A single turn carries every row of the set below to another of its rows. Some are shown first; where does it send the rows asked next?
lon: [  2   6  10  13  20  23   6  -2 -17   4  10  -4   2   8 -10  11   1 -21
  15  33   1  -6  11   3 -27   1   8 -36 -35 -21  -8   6  -9]
dodut: [-19  16   6  14   6   3 -15  -5  -5   4  22   6  -5 -18 -16  -3  -6 -11
   0  19   1   5  16   7  -9  14 -17   3   8 -15  -8 -29  10]
bomed: [ -6  14  11  16  20 -22   3  14 -18  -7   5  12  -2 -10 -35  27  -1   2
  14  21 -15   0  -7  -1  -1  19 -17   8  -1 -19   1 -21  -3]
Zepam: [  2 -14  36  35 -11  -3   0  12   1   6  -5   6 -15  -3 -12   7  -5 -16
  -6  36   7  -8  -5 -20  -1   4  10  13   1 -15 -13  -8  -8]
fet: [ 15  -3  17   9  14  24 -27 -10 -27 -10  -3 -19  24  -9   0  36  15 -28
 -24  18  -4  -5  -4 -20  -6 -26  -2  -8 -14 -16 -24  -7   6]
nuba: [ -8  18  18  14   8   8 -24  15 -37   1  -7   1 -16   7 -16  43  30  -7
  10  16  14 -25 -20 -12   7  -4   0 -32  -4 -24   8  -5 -11]
muta: [ -2 -14  36  35  -4  -8   3  24  -3  -4 -12   5 -13  -2 -19   8  -8 -10
  -1  33   5  -9   5 -17   0   3  13  10  -4 -11 -19 -12  -4]
liku: [  5  -6  12  11  20  22 -26  -8 -27 -11   1 -19  25  -5  -2  32  16 -37
 -14  16  -9  -9  -4 -15  -3 -29 -10 -11  -5 -17 -20 -12  14]
Tid: [ -9  -6  -9  -4  12 -10  10   9 -20  25   0 -19  16  -1 -37  35  18  -4
  -7  32  20   8  -2 -11  -6 -12  10   7  -7 -11 -17  -2  -9]
Ganum: [ -5  -8  23  -4  32   0 -14 -10 -12  27 -21 -19  12 -27  -4  13  20 -15
   1  -4   1 -20   6  -6 -12 -19  -2 -22   2  -4  11   6  -8]
tubef: [  0  -3  27  29  26  -2 -11 -14  -6   6   9  -1  -1 -16 -35  16   7  -3
 -19  27  11  -8  -1   0  10   9 -22  12  23 -17 -10  -7  10]
tun: [  4 -13  15  14   7  22 -33  -7 -24 -14  -6 -17  22 -12  -5  29  17 -24
 -19  17  -3  -2 -15 -23  -6 -25  -3  -5  -8 -17 -25  -6   0]
Bepe: [  7   8  11  15  14  23   0   1 -15   6   6  -4   3   3  -8  21  -3 -19
   9  33   8  -5  11   3 -27  -5  13 -37 -40 -23  -6  -2  -5]
zad: [  5   2  26  32  27  -2  -8  -6  -6  -2  -3  -2   2 -21 -32  21   4   3
 -16  22  -1 -16   3   2  17   1 -25  11  20 -15 -10  -8  10]
dovi: [ -2  11  31  22 -16  -5  -8  -6  -1   2 -12  -1 -10 -20   3   0  13  10
  17  14  11   9 -17 -12  -2  12  -5  -6   7 -14   4  -8  -4]
Lanot: [  5  -3  25  35  18  -3 -10 -23  -7  -4   2 -10   2 -15 -31  22  15  -2
 -15  24   5 -11   2   1  12   6 -26   9  21 -16 -14 -14  12]
raz: [ -7  14  34  23  -7  -2  -6   8  -1  -1 -21  -7  -6 -20  -2   5   7  17
  15  13   8   7 -15  -8   0  11  -3  -6  12  -7  -3  -5  -3]
sal: [  6  17   2   9   6  -5  -9  11 -33  12  14 -10  -1  10 -14  20  27 -22
  -4   3   6 -28  23  -9 -31 -22   5   3 -18   7   0 -15  17]
Kunez: [ 11  -2  28  27 -11 -18 -18  -9 -25  -9 -17  14 -18 -12 -17   7   7 -13
  -4   5  -2  -3   3 -35  -4   1 -16   1  -6  -8  -4 -22  -5]
nobop: [  8   5   6  14   9  24   2  -3 -15   6   2   3  -2   5 -13  11  -2 -14
  11  31   1  -2   7   4 -20   0   9 -44 -35 -23 -11   0  -5]
duse: [ -1  -3  17  -3  37   4  -9 -15 -11  23 -12 -19   8 -32  -4   7  22 -16
   2  -2   2 -22   8  -5 -15 -14  -6 -21  -2  -4  15  10 -11]
Pema: [  5   2  11  24   6  25  -2  -5 -13   3   0  -5  -3   0 -14  10  -2 -14
  16  29   0  -5   9   0 -32  -4   7 -33 -38 -25 -12   6  -9]
lir: [ -9  -4   3  -6  11 -16  17  12 -25  29 -10 -21  14   6 -25  35  21 -12
   5  31  21   4  -4 -17  -3 -14  14  -8 -10  -7 -10   4  -4]
bag: [-11 -13  33  29 -12 -12  -1  15   0   7  -6  -1 -11  -3 -15  11  -1 -17
   0  39   3 -10  -3 -18  -1   7  13  13  -3 -14 -18 -17  -9]
repot: [  7  12  -2  13   9  -2  -4  14 -33  13  11  -4  -5  13 -24  11  30 -19
  -2   2   4 -23  18 -12 -32 -18   0   3 -10  10   2 -13  19]
bina: [  7   3  27  37  -6 -15 -22  -8 -23  -6 -18   9 -14 -10 -23   4  11 -11
  -5   6   4  -3  12 -33  -7   0 -14  -1  -6  -2   2 -32  -1]
sor: [  3   4   6  13  14  22   7  -1 -20   7   9  -6  11  14 -15  20  -6 -21
  12  33   1  -5   9   6 -25  -4   5 -37 -33 -23 -11   3   2]
nokep: [  9   4  28  31  -2 -12 -18   1 -24 -17 -24   8 -13 -16 -18   5   6  -6
   2   0  -5   1  13 -30  -5  -4 -14   0  -3  -2  -5 -27   0]
nur: [  0  15   1  15   9  -3 -14  13 -31  12  19  -8  -1  11 -22  12  28 -15
  -5  -3  -1 -33  15  -7 -28 -22  -5  10 -11   3  -2 -13  14]
luki: [  6  -7  13   9  19  27 -24 -12 -29 -11   0 -18  23  -7  -2  27  18 -35
 -20  20  -4   1  -4 -21  -2 -25  -2  -6  -8 -11 -23  -7   5]
rasuk: [ -4  21  16   9  18   9 -25  14 -37   4  -7   7 -10   0 -14  42  28 -15
   7  19   4 -22 -28 -14   7  -3   0 -34  -3 -18  12  -5  -3]
Napuv: [ -1   7  15  11  22 -25  -1   3 -20  -4  14  16  -8  -2 -36  26   6  -4
   6  19 -12   3  -8  -3  -8  21 -18  11   7 -23  -2 -20  -4]
nuta: [ -4  24  21   4  16   4 -23  12 -37   1  -2  -2  -5  -1 -10  50  31 -13
   8  20  10 -23 -22  -7   6  -5   2 -31 -10 -19  10  -1  -3]
Tadaf: [ -9  -6  14   1  38   1 -16 -10  -4  25  -7 -16   9 -36 -16  11  21  -4
   4  -1   2 -20   7   4 -17 -10  -5 -14  -3 -12  14   5 -12]
mikag: [ 14  -6  14  15  11  24 -24  -9 -22 -12  -4 -15  19 -11  -4  26  21 -30
 -17  25 -11  -3 -12 -18  -3 -29  -3  -8  -8 -16 -29  -7  11]
mume: [ -7  -5  -3  -8  13  -8  18   7 -24  25  -5 -20  18  -1 -24  34  21 -14
  -1  34  20   7  -8 -17   0 -11  14   2 -11  -6 -10   6 -11]
kika: [-18   7   5  16   3   6 -14  -5  -4   4  16   4  -1 -12 -17  -1 -15  -9
  -8  19  -1  -1  18   6  -6  19 -15  -4  -1 -16  -9 -35   3]
rov: [  2  15   1  12   5  -1  -6  14 -35  11  15  -6   0  17 -13  12  27 -28
  -4   3   3 -31  17 -13 -24 -23   3   4 -14  11   5 -10  10]
Fud: [-13  14   2  23   5  10 -10   5  -2  -2  14   4   2 -17 -16  -1 -14  -4
  -3  17  -1   1  20  11  -1   7 -14   3   3  -9  -9 -30  13]
Sesi: [ -6  14  16  20  19 -19  -3   8 -16  -2  10  10  -5  -3 -32  31   5  -4
  12  25 -15  -6 -15  -4 -11  25 -16  11   8 -23   6 -22  -6]
fator: [  2  10  35  24  -6  -6  -6  -8   0   7 -17  -9  -4 -12   1   4  14  17
  12   9   2   6 -18  -7  -7  13  -7  -5  12 -11   0  -8 -11]
fafez: [ -7  24  18   5  22   9 -19   8 -42   1  -3  -2  -6   7 -14  43  32 -16
   7  19  11 -22 -19 -10   8  -3  -3 -30   2 -15  12   1  -6]
zovag: [ -9  20  16   6  24  13 -19   8 -37  11  -6  -2  -2   2 -16  49  24 -16
  11  18  10 -20 -19  -7  10  -4  -6 -37   0 -23  13  -1  -1]
guk: [ -1  -4  16  -9  36   3 -11  -7  -6  25 -11 -17   7 -33  -8   6  21  -8
   0  -6  -5 -21   5   0 -23  -8  -6 -17   2  -2   7   7  -4]
miriz: [ -5  -7   1 -13  16 -12  12  14 -21  26  -3 -20  16  -1 -25  41  19  -8
  -7  30  23   2  -1 -11  -5  -8  18   1 -14  -8 -11   0  -7]
tabet: [  1   0  20  -3  38   2 -15  -9  -9  26 -10 -22  11 -34  -6  18  22  -8
  -1  -1   5 -21   7  -2 -23 -13  -2 -17  -6  -3  14   8  -5]
kufir: [  2   8   7  15   7  -1  -6  14 -30  16   8  -9   4  17 -11  10  23 -27
   2  -1   1 -25  19 -13 -31 -26   6   2 -16   9   3 -11  18]
vur: [-11 -12  -4 -12  15 -14  14  13 -19  26  -6 -18  12  -7 -32  33  22 -12
  -4  34  21   3  -4 -13   1  -8  13  -2  -5  -5 -15   0  -1]

mume moves to fafez
miriz moves to nuta
mikag moves to repot
Now find these:
bag moves to Sesi
kufir moves to sor
Pema moves to Tid
bomed moves to raz
Napuv moves to dovi

